0: [55 28 64 67 62 53 48 62 30 67 49 36 57 51 56 47 57 64 74 42 42 27 56 39
 29 55 44]
1: [42 53 48 41 31 37 57 53 45 50 50 60 33 58 63 60 46 66 53 39 53 47 51 50
 66 35 35]
2: [54 46 28 46 33 40 54 64 26 30 57 42 30 51 44 53 45 23 65 40 69 35 61 37
 50 39 54]
3: [31 63 35 34 58 43 61 52 62 38 56 60 35 41 44 35 40 65 50 78 45 40 33 74
 58 52 31]
4: [62 58 60 56 19 42 45 27 41 58 39 41 25 58 50 37 63 32 15 53 51 84 65 53
 56 41 55]
5: [48 66 52 68 31 59 63 52 51 35 40 55 61 49 50 60 42 47 42 45 68 47 71 54
 48 59 28]
6: [46 45 56 57 27 41 54 43 41 46 56 49 37 50 44 37 49 35 34 45 57 62 60 52
 51 42 39]
7: [32 68 29 45 88 77 59 42 85 42 85 55 83 79 56 49 51 69 41 27 29 56 32 56
 68 53 56]
8: [21 51 32 57 31 48 74 37 35 66 67 29 85 56 65 46 69 56 59 35 61 89 44 55
 39 55 61]
9: [47 60 51 60 53 59 56 50 59 65 57 39 34 41 46 41 40 54 44 48 47 52 43 41
 45 46 48]
10: [51 68 61 52 36 44 50 47 62 49 48 55 53 50 53 54 60 55 50 61 52 49 58 44
 36 54 46]
11: [51 38 89 42 41 81 44 62 57 42 53 48 55 42 44 53 40 67 40 67 41 44 39 32
 40 28 47]
12: [72 71 62 39 44 33 56 59 52 29 47 47 57 43 45 68 36 68 53 48 76 48 79 49
 30 69 56]
13: [47 68 61 61 43 46 69 55 48 42 53 55 31 60 63 55 45 56 51 46 68 54 72 60
 61 38 40]
14: [93 43 27  0 75 72 53 60 37 44 42 64 60 60 49 49 26  3 68 26 41 99 55 47
 72 33 99]
15: [37 53 55 52 41 51 50 43 52 46 54 54 42 41 49 48 45 40 44 48 53 54 63 66
 53 54 37]
16: [49 69 43 45 75 29 56 62 78 46 53 49 37 27 51 38 38 57 45 81 53 32 35 53
 56 71 49]
17: [69 52 63 61 59 17 39 43 53 53 51 48 63 55 48 53 56 61 55 69 69 41 46 61
 41 74 53]
18: [46 52 51 57 39 51 47 50 46 51 52 61 47 49 45 45 37 36 40 49 47 53 46 63
 43 56 42]
19: [53 64 62 58 46 50 49 46 57 56 56 57 41 49 49 56 48 46 50 53 54 48 59 62
 56 56 47]
20: [57 46 81 49 47 66 45 65 59 51 51 45 45 42 43 46 41 61 46 64 44 45 34 45
 47 45 48]
21: [99 22  4 26 55 50 34 67 25  7 52 82 38 49 47 38 10  2 48 46 72 51 51 48
 88 12 86]
22: [38 47 49 39 94 23 57 63 88 48 57 48 43 35 47 18 36 53 62 91 44 47 33 61
 70 64 51]
23: [80  8 75 61 56 47  6 75 24 79 37 78 49 60 78 66 89 86 73 52 22 31 33 12
 45 40 79]
24: [35 56 62 45 43 41 56 42 56 46 57 66 37 40 53 44 35 52 55 60 54 42 56 53
 52 61 38]
25: [64 35 44 45 46 44 53 60 22 68 55 39 48 57 52 51 60 28 32 43 60 85 52 32
 58 45 57]
26: [56 30 99 61 50 76 14 54 33 54 40 63 63 44 47 58 60 96 59 72 34 27 45  7
 44 21 48]
27: [45 42 63 72 44 46 46 56 44 55 45 36 35 44 53 47 41 69 60 58 44 34 60 49
 44 58 51]
28: [58 51 52 45 54 54 64 60 57 51 50 51 43 44 44 52 44 44 48 60 56 43 46 39
 35 58 25]

[38 72 41 55 20 40 69 52 44 35 53 54 55 56 64 57 60 46 23 29 60 46 89 58
 48 45 31] 5 13 15 6 1
[39 39 89 22 66 94 46 47 52 46 69 57 68 26 24 58 46 64 59 54 31 32 54 34
 50 40 20] 11 20 28 26 24
[46 55 50 70 45 48 53 41 40 63 54 25 47 49 55 41 49 76 62 46 39 48 46 52
 32 55 59] 27 9 0 10 19
[30 68 30 28 77 61 57 37 70 47 73 53 35 68 49 26 48 75 39 68 49 64 35 67
 69 41 42] 3 7 9 24 16
[54 66 58 53 42 45 52 42 55 47 47 46 37 51 51 48 38 55 54 51 59 49 53 63
 57 52 50] 19 15 24 13 18
[67 52 43 56 69 75 78 48 68 35 52 66 92 45 50 49 32 60 54 47 27 45 21 52
 54 54 52] 7 28 20 18 9
[58 43 19 40 46 69 55 47 26 42 49 68 81 64 53 40 36 18 51 36 56 90 59 57
 52 40 99] 14 25 18 8 6
[42 40 40 28 75 37 58 64 56 47 53 49 37 40 42 44 40 43 60 56 48 48 37 44
 58 55 49] 28 16 24 3 9
[51 38 68 42 53 58 26 59 42 72 43 52 33 56 54 78 73 69 60 33 18 27 65 35
 48 26 64] 0 27 1 20 26
[67 39 56 50 66 35 41 55 61 62 50 50 58 45 46 57 51 40 41 66 56 50 39 60
 53 77 43] 17 19 28 18 10
[64 54 34 47 52 47 45 60 30 35 50 41 15 45 36 58 49 30 72 46 61 41 71 54
 50 49 39] 2 15 19 28 6
[33 53 43 50 55 49 59 49 55 44 61 59 44 47 44 36 43 59 49 74 50 43 26 64
 46 55 34] 3 24 18 28 15
[45 54 60 61 53 54 48 44 55 52 57 54 42 40 43 48 50 50 58 58 55 50 52 54
 47 55 44] 19 15 24 18 9
[74 64 62 25 34 64 51 35 73 72 23 29 24 35 40 37 77 45 12 54 17 74 53 21
 35 38 68] 4 9 10 20 6
[36 66 41 53 34 51 53 67 51 36 44 44 53 38 42 63 46 47 35 46 66 41 73 44
 46 71 28] 5 15 28 10 18
[53 63 21 65 72 62  4 51 56 63 10 21 72 74 74 98 91 52 60  8  4 42 37 50
 23 12 84] 0 23 10 9 27
[76 69 38 58 77 63 46 43 58 56 15 41 91 55 62 69 71 79 72 26  6 55 31 57
 29 14 69] 0 10 9 7 20
[37 50 26 58 49 64 60 44 33 57 55 50 76 58 49 47 63 35 52 35 56 78 45 52
 31 52 83] 8 25 18 9 15
[74 40 48 47 60 28 44 54 54 56 51 55 59 52 43 46 52 50 49 75 77 51 37 59
 49 74 43] 17 28 19 18 10
[57 47 66 28 43 61 52 52 73 63 45 40 34 30 44 47 62 59 43 68 29 51 42 31
 39 51 50] 20 9 28 10 11
[66 11 68 41 43 54  6 55 36 73 20 54 40 49 60 78 89 71 67 41 17 28 24 16
 53 23 45] 23 26 0 20 11
[49 42 61 17 35 54 43 31 58 67 47 79 55 54 43 79 49 73 55 55 48 39 38 32
 83 42 27] 1 24 19 10 20
[25 49 35 78 37 49 64 30 43 63 54 33 72 48 52 34 59 58 48 33 58 67 42 55
 30 56 59] 8 9 18 6 15
[43 44 49 40 77 34 58 56 76 41 53 55 48 45 53 34 41 64 70 81 34 40 33 54
 58 50 44] 22 3 16 24 28
[ 0 80 16 35 71 21 35 47 62 32 74 26 61 70 68 66 89 46 23  0 15 86 91 64
 59  0 77] 7 8 1 15 13
[56 26 62 23 46 35 41 63 34 58 42 62 27 70 65 67 50 83 58 55 59 35 40 34
 62 59 49] 1 27 20 24 28
[31 48 57 46 42 40 56 48 40 49 63 44 56 52 54 51 48 43 56 39 54 55 63 63
 55 49 37] 15 6 18 19 24
[78 38 22 35 49 31 36 61 46 27 44 62 21 46 50 37 23 18 29 57 65 41 35 48
 77 35 66] 21 2 18 6 15
[65 36 44 57 68 44 52 45 52 56 49 60 44 51 31 31 39 27 32 57 66 56 22 66
 61 76 38] 18 28 19 15 6
[41 50 21 51 57 70 54 44 23 58 54 53 75 59 44 38 59 25 43 29 55 66 58 44
 45 55 96] 25 8 18 6 9
[17 69 45 45 64 39 36 41 57 34 64 35 53 72 61 57 67 31 32 25 46 57 69 61
 64 36 57] 15 19 6 13 18
[30 50 42 38 56 38 64 54 55 30 50 41 51 45 52 45 52 44 51 47 37 64 60 63
 59 47 43] 15 18 24 6 19
[52 86 44 46 50 34 66 52 55 22 48 50 61 47 51 58 49 61 37 47 78 47 86 60
 38 55 48] 12 5 13 10 19
[61 55 46 30 48 47 45 44 73 51 39 47 18 41 41 42 46 53 39 56 29 51 49 43
 56 45 60] 9 19 20 10 15
[21 39  4 83 23 60 75 37 40 62 62 25 99 59 65 34 58 54 46 28 66 88 29 40
 34 52 84] 8 25 9 6 18
[18 68 40 38 66 46 48 33 54 32 81 48 56 71 59 37 60 47 45 44 43 67 64 59
 57 36 47] 15 19 6 13 18
[66 40  4 28 50 74 56 62 21 42 59 64 80 69 56 58 51  0 48  9 64 91 49 42
 62 32 99] 14 25 21 2 8
[32 52 27 66 50 59 56 49 33 44 51 47 59 43 38 37 49 23 48 37 56 49 55 50
 33 53 66] 18 15 6 2 9
[40 39 55 44 79 75 58 54 42 58 63 40 68 41 38 50 50 39 62 37 48 41 74 60
 56 57 31] 15 28 19 0 18
[61 41 44 51 65 29 43 51 57 70 52 48 58 48 40 50 46 53 53 71 62 41 40 54
 44 78 43] 17 28 19 16 18
[38 69 57 56 45 37 53 44 52 35 62 54 47 47 54 53 53 36 42 42 48 61 72 62
 46 32 47] 15 6 19 13 18
[54 53 52 52 47 57 58 55 48 49 47 57 40 57 51 55 41 51 54 45 59 45 58 58
 61 53 42] 19 15 13 18 1
[50 34 57 57 47 41 37 55 40 61 47 59 38 53 55 48 55 54 64 55 51 39 51 45
 51 49 46] 27 19 0 18 24
[27 42 22 82 37 58 64 44 31 58 47 31 69 48 48 35 58 43 48 38 57 79 46 56
 27 61 73] 8 18 6 9 25
